In the data rows, 128 means zero.
Some points, each followed by its number:
101;157;109;120;125;123;105;104;114;132;133;140;165;101;100;231;096;143;120;141;113;148;103;153;111;154;148;139;100;158;082;087 0
124;137;138;100;125;104;059;096;139;134;149;122;116;114;100;134;129;110;149;142;140;134;104;125;087;137;127;127;113;147;144;085 1
126;130;115;120;129;104;113;148;176;147;119;098;128;146;116;101;114;108;132;130;128;108;091;142;130;138;153;094;143;125;163;191 2
115;141;139;146;127;101;139;111;139;159;166;134;101;121;118;160;092;144;123;145;127;128;133;119;103;133;158;118;132;158;123;127 3
128;143;156;119;145;138;102;099;123;136;139;114;110;138;108;145;094;127;137;153;144;130;134;111;091;101;156;077;111;121;116;101 4
138;132;041;087;096;142;158;197;106;049;070;144;170;116;127;111;184;109;151;082;093;159;122;154;167;149;043;155;104;069;136;140 5
141;112;132;157;107;143;116;103;105;180;140;135;092;115;143;139;112;131;116;138;142;126;137;119;125;135;142;137;152;142;136;112 6
031;089;088;103;136;112;091;235;176;160;183;099;132;157;000;165;041;145;129;079;122;090;108;175;052;104;127;129;115;114;092;147 7
111;114;130;052;192;138;014;131;168;083;109;121;174;116;062;149;197;051;171;096;153;096;064;195;154;168;087;113;096;117;152;082 8
093;116;083;054;122;112;099;153;163;000;152;085;136;033;096;157;191;172;152;108;074;200;148;099;099;090;084;107;071;108;140;090 9
087;125;142;124;142;131;055;145;133;154;146;136;146;134;062;172;118;111;108;131;155;125;106;144;120;142;151;135;136;143;090;090 10
132;172;163;120;119;107;136;127;133;102;122;139;141;155;137;089;135;107;147;151;135;115;129;102;095;096;148;135;099;109;118;132 11
142;109;108;113;125;149;175;136;118;107;127;094;115;122;139;123;100;174;148;119;104;131;164;118;100;085;098;095;112;104;151;151 12
175;165;189;124;139;155;144;067;111;082;105;130;131;148;201;083;141;105;145;186;148;135;159;081;133;092;141;081;116;102;134;098 13
124;118;109;115;184;152;159;140;147;102;118;109;149;134;151;175;130;156;125;109;112;129;141;167;176;143;092;081;122;131;121;113 14
134;077;145;121;106;159;156;129;173;178;182;105;054;115;073;152;000;207;135;152;146;116;162;096;066;045;223;035;138;128;154;162 15
074;129;136;129;137;135;021;145;136;161;171;146;159;137;043;185;136;102;099;135;168;112;095;151;112;140;152;136;122;146;077;081 16
113;128;136;135;100;117;115;152;123;155;127;142;130;151;090;103;123;117;124;134;145;117;115;123;114;118;154;150;147;118;123;142 17
136;143;106;123;149;137;154;128;127;102;125;112;141;110;140;168;106;163;142;100;112;132;133;163;136;120;105;081;109;124;140;115 18
126;178;151;176;103;044;175;076;147;194;189;172;089;133;139;168;049;124;123;180;125;106;118;106;105;156;203;139;148;217;138;170 19
164;137;121;119;126;132;156;109;122;123;099;116;120;123;166;108;130;125;140;130;114;129;122;124;148;117;119;091;132;108;159;156 20
171;106;141;156;203;205;177;092;122;171;134;098;133;165;164;206;039;161;135;141;149;081;166;159;170;150;087;050;115;157;136;113 21
131;111;173;113;156;134;090;141;152;118;129;112;118;154;112;054;176;100;134;130;151;126;144;104;143;108;115;109;145;115;152;130 22
103;114;086;140;117;126;115;171;114;170;106;124;161;153;099;124;128;110;104;084;127;095;095;194;142;163;100;165;146;122;116;155 23
144;085;138;112;195;196;154;141;135;094;129;083;129;162;149;115;113;134;141;119;145;108;185;135;154;112;058;088;113;098;126;109 24
139;141;135;138;106;140;143;120;116;135;115;128;126;138;144;110;104;135;124;142;129;118;137;121;112;102;150;120;132;120;126;141 25
112;098;127;133;175;149;176;129;178;158;185;091;119;128;104;193;039;186;132;136;135;102;147;130;107;129;122;075;103;170;126;138 26
152;128;121;179;065;153;159;100;068;209;090;152;123;152;192;104;123;163;077;131;138;138;121;125;157;150;146;185;205;136;111;151 27
117;138;163;143;127;106;097;123;120;153;144;158;115;153;124;107;155;102;116;155;158;129;128;104;129;132;150;154;142;134;120;122 28
172;050;031;150;213;211;220;150;165;176;124;072;156;121;139;222;076;159;123;070;115;077;134;196;243;210;019;102;145;194;174;162 29
107;154;126;132;135;124;123;109;119;143;150;138;141;111;111;219;090;140;116;146;122;137;125;145;104;135;160;118;101;154;088;083 30
112;020;107;108;214;228;051;137;096;141;132;098;155;130;081;171;149;141;131;060;177;092;140;177;180;156;024;144;129;126;116;054 31
093;127;128;155;109;147;106;165;118;175;127;131;172;168;079;156;064;136;082;127;148;088;111;156;116;131;163;151;147;149;075;133 32
125;195;161;124;118;133;132;109;106;103;113;147;162;155;146;181;086;153;119;161;122;126;136;108;088;101;155;105;091;126;069;093 33
New points follow, each followed by the numbers of its two nearest points above by angle, nearest first.
147;154;143;154;055;168;172;117;094;134;086;134;127;149;173;078;086;149;107;158;133;120;143;093;101;065;188;123;155;090;117;170 25 27
118;098;176;138;147;148;077;128;132;123;135;128;123;162;118;071;172;104;120;137;174;131;153;098;148;109;118;147;157;110;115;114 22 28
137;097;188;139;165;164;062;108;127;165;100;100;143;194;135;073;121;071;134;143;197;073;088;137;142;127;101;121;134;118;147;143 22 28
120;120;083;095;126;134;130;187;128;076;104;126;164;127;106;113;149;121;131;087;105;128;123;143;147;135;088;151;114;092;126;144 5 23
133;144;117;137;116;102;131;114;134;155;128;136;120;115;135;147;124;123;121;134;122;133;105;135;137;156;157;121;141;151;141;143 19 3
118;145;122;146;066;114;129;187;094;116;077;171;176;181;122;031;159;082;105;115;142;096;123;124;116;102;152;204;153;075;098;165 17 11
124;081;084;144;087;175;094;188;096;165;056;139;171;175;081;053;121;082;095;078;161;080;097;182;169;132;109;198;166;066;097;171 23 17
153;067;131;115;184;205;161;129;145;080;139;069;137;129;122;143;074;174;158;104;132;110;177;127;134;083;065;081;088;108;130;119 24 12
115;138;104;154;098;097;134;135;101;152;119;174;133;122;133;126;153;121;110;111;123;149;126;132;159;153;128;196;155;136;113;121 27 23
115;118;112;126;093;124;130;137;136;127;129;118;115;110;109;107;107;140;129;127;120;137;122;114;105;100;153;109;136;110;139;155 15 25
115;111;134;126;092;113;050;151;137;176;108;136;128;166;078;063;141;090;107;120;162;106;094;143;109;132;154;174;167;113;135;136 17 28
055;187;201;137;179;000;101;161;146;051;208;255;047;083;142;094;255;051;148;130;057;249;160;091;152;154;110;231;142;152;102;041 28 9
142;126;138;125;128;139;136;117;134;142;140;104;110;128;131;141;103;145;137;146;126;117;143;120;103;108;146;092;123;131;140;134 15 4
137;141;090;133;136;108;187;135;128;141;113;131;139;117;153;170;116;129;120;100;098;118;117;163;162;164;110;127;116;146;137;149 29 14
153;133;137;171;112;145;133;096;119;143;107;146;136;133;179;102;138;117;086;150;145;128;131;105;183;165;147;162;172;151;107;145 27 6
155;110;187;142;152;166;097;108;118;158;086;103;153;202;167;052;128;086;121;131;191;073;110;125;154;117;102;137;149;111;142;156 22 13
102;198;144;062;130;088;166;115;145;037;151;113;136;084;145;152;134;159;167;155;068;170;122;107;042;082;161;090;045;128;122;124 9 33
181;124;102;117;118;125;157;086;108;104;081;111;114;104;179;102;128;119;139;121;096;141;115;157;169;137;117;107;135;115;188;144 20 5
140;121;129;156;101;149;137;117;086;170;106;133;136;139;162;103;131;153;102;132;144;125;124;119;134;123;137;152;159;128;120;138 27 6
122;151;078;123;074;081;148;132;114;133;130;175;107;053;122;188;158;151;113;111;082;186;096;139;134;164;186;153;146;149;132;134 0 30
157;140;119;104;115;185;128;122;079;065;050;141;179;117;176;099;172;124;135;094;136;140;138;149;172;098;080;125;106;080;127;109 5 20
169;080;163;148;153;211;135;114;095;147;099;098;145;171;184;072;127;111;122;125;174;088;159;126;157;116;085;129;150;104;145;132 24 13
132;114;037;113;071;122;206;183;103;075;064;141;140;085;140;087;164;163;147;062;062;182;107;148;133;114;090;155;127;074;146;168 5 12
140;116;125;141;124;132;116;113;099;160;124;133;117;126;133;130;124;131;125;132;140;132;122;134;134;142;131;144;143;145;133;114 6 27
196;033;092;243;084;171;214;161;068;255;063;131;046;216;236;050;126;119;085;099;200;077;168;183;223;217;095;206;255;138;181;207 27 6
134;133;139;129;131;120;092;100;130;144;145;123;108;121;121;137;136;119;132;140;137;138;112;124;110;135;139;127;132;140;139;110 1 4
170;103;174;133;156;175;089;107;123;168;091;117;162;199;152;039;128;064;133;144;203;059;112;124;151;120;094;120;155;101;154;158 22 13
131;119;086;098;123;147;158;171;112;113;111;129;145;105;118;153;132;146;123;092;109;147;129;149;148;128;120;115;122;097;113;132 5 18
100;120;094;125;104;123;132;166;126;145;126;128;130;111;086;139;092;147;121;100;107;122;119;156;107;118;134;137;128;122;119;142 7 23
149;103;112;148;084;163;126;121;114;127;124;131;137;088;140;129;153;126;079;117;135;146;103;108;190;159;145;167;166;131;097;140 27 6
126;184;084;119;080;040;188;157;138;089;110;164;145;106;127;100;146;113;140;110;070;141;099;134;115;129;137;172;103;113;145;179 5 11
125;117;143;123;137;136;117;126;130;127;130;129;115;136;135;096;153;114;135;126;140;130;138;119;123;109;116;114;131;108;144;127 22 13
094;113;111;129;141;118;129;176;147;168;141;126;142;158;078;147;091;135;120;114;127;094;123;164;118;120;117;133;128;131;122;159 7 32
159;109;163;152;186;163;139;086;141;161;154;110;138;151;144;182;075;126;126;151;171;083;136;137;172;156;128;088;109;168;134;114 21 26
131;117;133;157;157;147;124;120;130;176;140;132;131;151;123;168;096;123;109;133;154;104;131;144;156;161;119;125;143;151;115;117 21 29
145;132;147;164;110;133;143;097;112;153;113;148;131;131;176;112;141;115;101;155;147;128;130;105;168;152;151;157;165;148;122;146 27 6
081;191;170;150;163;000;071;131;125;093;189;235;084;114;163;107;255;055;109;130;092;204;147;129;170;206;140;236;159;175;094;056 28 1
114;127;143;140;170;143;128;125;120;150;139;122;139;156;139;156;119;136;125;127;146;111;143;136;116;134;106;122;127;144;107;104 21 31
159;103;141;170;070;094;030;049;081;222;158;159;035;050;142;144;168;123;107;169;138;185;121;106;144;225;154;235;190;205;167;058 6 28
107;127;101;113;137;086;119;163;203;161;113;092;123;148;086;113;098;100;125;125;128;111;077;146;117;143;155;072;149;119;168;207 2 7
136;148;176;113;149;161;077;073;133;124;168;099;097;174;077;163;043;108;158;166;173;100;136;114;051;069;172;016;098;131;121;106 4 15
154;124;154;145;139;146;162;084;148;110;150;101;120;106;175;127;106;157;135;167;136;129;143;086;133;127;135;102;120;150;137;140 13 21
112;180;175;135;149;114;191;144;124;103;136;120;135;202;158;083;133;146;145;164;118;110;191;090;060;069;117;095;102;098;101;135 11 13
170;020;098;176;198;211;165;123;194;098;169;063;147;089;153;150;097;157;111;114;163;108;169;111;244;197;034;132;146;203;140;130 29 21
130;146;185;085;162;148;089;129;153;148;142;105;129;155;084;150;090;137;136;154;153;116;141;124;090;085;179;072;104;109;119;095 4 15
132;092;115;128;157;190;106;149;101;149;090;119;186;167;119;149;110;141;110;100;151;084;117;174;153;141;074;127;118;111;095;107 31 23
141;115;125;160;122;134;155;118;107;183;110;138;110;139;177;131;128;133;115;134;142;121;122;151;153;158;113;134;163;138;152;161 27 6
057;150;058;090;172;008;161;197;202;097;179;118;142;094;044;204;089;143;179;088;047;113;075;184;074;160;101;121;056;152;152;180 7 9
120;123;126;135;101;117;168;139;137;166;143;126;096;127;122;126;084;146;124;130;122;120;126;122;108;109;165;107;145;136;144;170 15 3
133;184;168;108;161;089;131;094;162;120;154;123;124;136;140;161;107;134;163;173;118;120;121;113;080;108;162;065;080;151;150;128 4 3
102;124;159;097;154;130;035;083;133;088;159;102;122;076;085;144;173;140;152;135;139;167;132;089;080;124;125;109;106;140;119;052 1 9
134;166;216;147;148;123;105;102;120;126;143;176;137;181;177;084;182;068;109;178;187;114;162;090;138;133;148;154;145;120;085;079 28 13
130;136;143;135;121;164;140;137;121;136;101;128;159;163;129;130;090;148;123;139;139;108;125;124;121;094;147;104;128;110;105;139 25 33
157;106;128;158;107;182;153;123;079;142;076;124;133;126;181;107;140;149;098;122;135;128;129;135;166;116;124;132;165;101;125;127 27 20
134;118;098;119;121;139;150;146;113;113;113;142;142;123;130;139;128;143;124;104;115;138;137;138;147;135;116;130;129;115;123;135 5 14
091;122;114;126;149;114;101;155;151;173;147;118;139;156;060;155;084;108;121;110;144;096;115;166;102;131;125;118;111;133;111;126 7 10
133;147;167;141;144;125;117;118;122;139;133;150;135;168;149;111;160;097;117;151;150;123;147;113;137;136;127;149;135;127;102;100 28 13
119;124;120;186;101;103;093;172;110;206;067;198;187;210;145;036;198;012;076;095;181;079;075;190;236;235;115;255;207;128;100;181 23 27
131;152;082;120;072;088;131;113;104;122;128;172;112;052;118;179;155;142;113;120;085;178;095;127;136;167;170;157;142;152;124;128 0 30
120;116;125;096;168;128;064;139;152;104;127;118;141;125;083;130;154;094;142;113;143;121;091;145;139;147;116;114;114;119;133;114 8 16
169;154;173;121;140;148;141;088;126;105;109;134;121;142;172;111;134;126;140;166;130;123;154;096;129;116;150;102;115;119;134;123 13 11
144;141;129;141;065;149;172;130;100;139;103;139;134;147;154;081;075;159;119;148;128;116;139;106;101;080;178;129;140;111;121;169 25 27
080;107;165;136;101;066;074;114;113;186;157;107;022;103;103;088;149;161;156;151;108;166;146;110;005;099;142;160;155;124;167;089 1 3
157;066;150;101;214;241;138;150;151;070;116;060;147;168;142;124;107;160;145;113;150;088;197;135;152;086;045;065;088;093;131;096 24 14
115;114;138;119;155;151;129;143;138;136;146;099;130;141;101;155;093;164;131;138;136;114;144;130;092;103;125;098;108;131;122;125 26 15
139;131;122;168;091;145;149;104;090;176;108;133;125;144;163;115;112;136;098;132;135;122;133;136;128;143;134;155;167;135;119;136 27 6
123;145;170;092;195;131;098;100;145;083;181;093;094;109;119;186;125;170;165;164;110;161;169;106;077;092;125;048;070;123;130;046 4 9
133;131;111;110;153;089;144;125;175;079;167;116;112;076;134;145;163;134;148;133;103;163;129;099;144;142;120;114;108;156;142;127 9 18
128;158;158;111;154;103;139;114;158;115;147;114;122;138;129;136;110;130;157;152;126;121;122;115;097;111;145;084;094;135;145;131 4 11
111;176;165;130;134;112;191;152;134;097;129;121;125;192;167;082;139;141;136;151;107;112;185;105;067;070;124;101;117;091;109;137 11 25
138;149;146;123;126;128;135;102;108;110;123;127;123;118;159;129;147;140;138;139;118;147;139;108;107;105;130;112;113;123;123;105 13 33
107;129;164;079;143;128;022;048;139;077;177;096;099;054;083;182;163;155;163;166;127;205;140;080;051;111;170;120;101;154;113;019 1 4
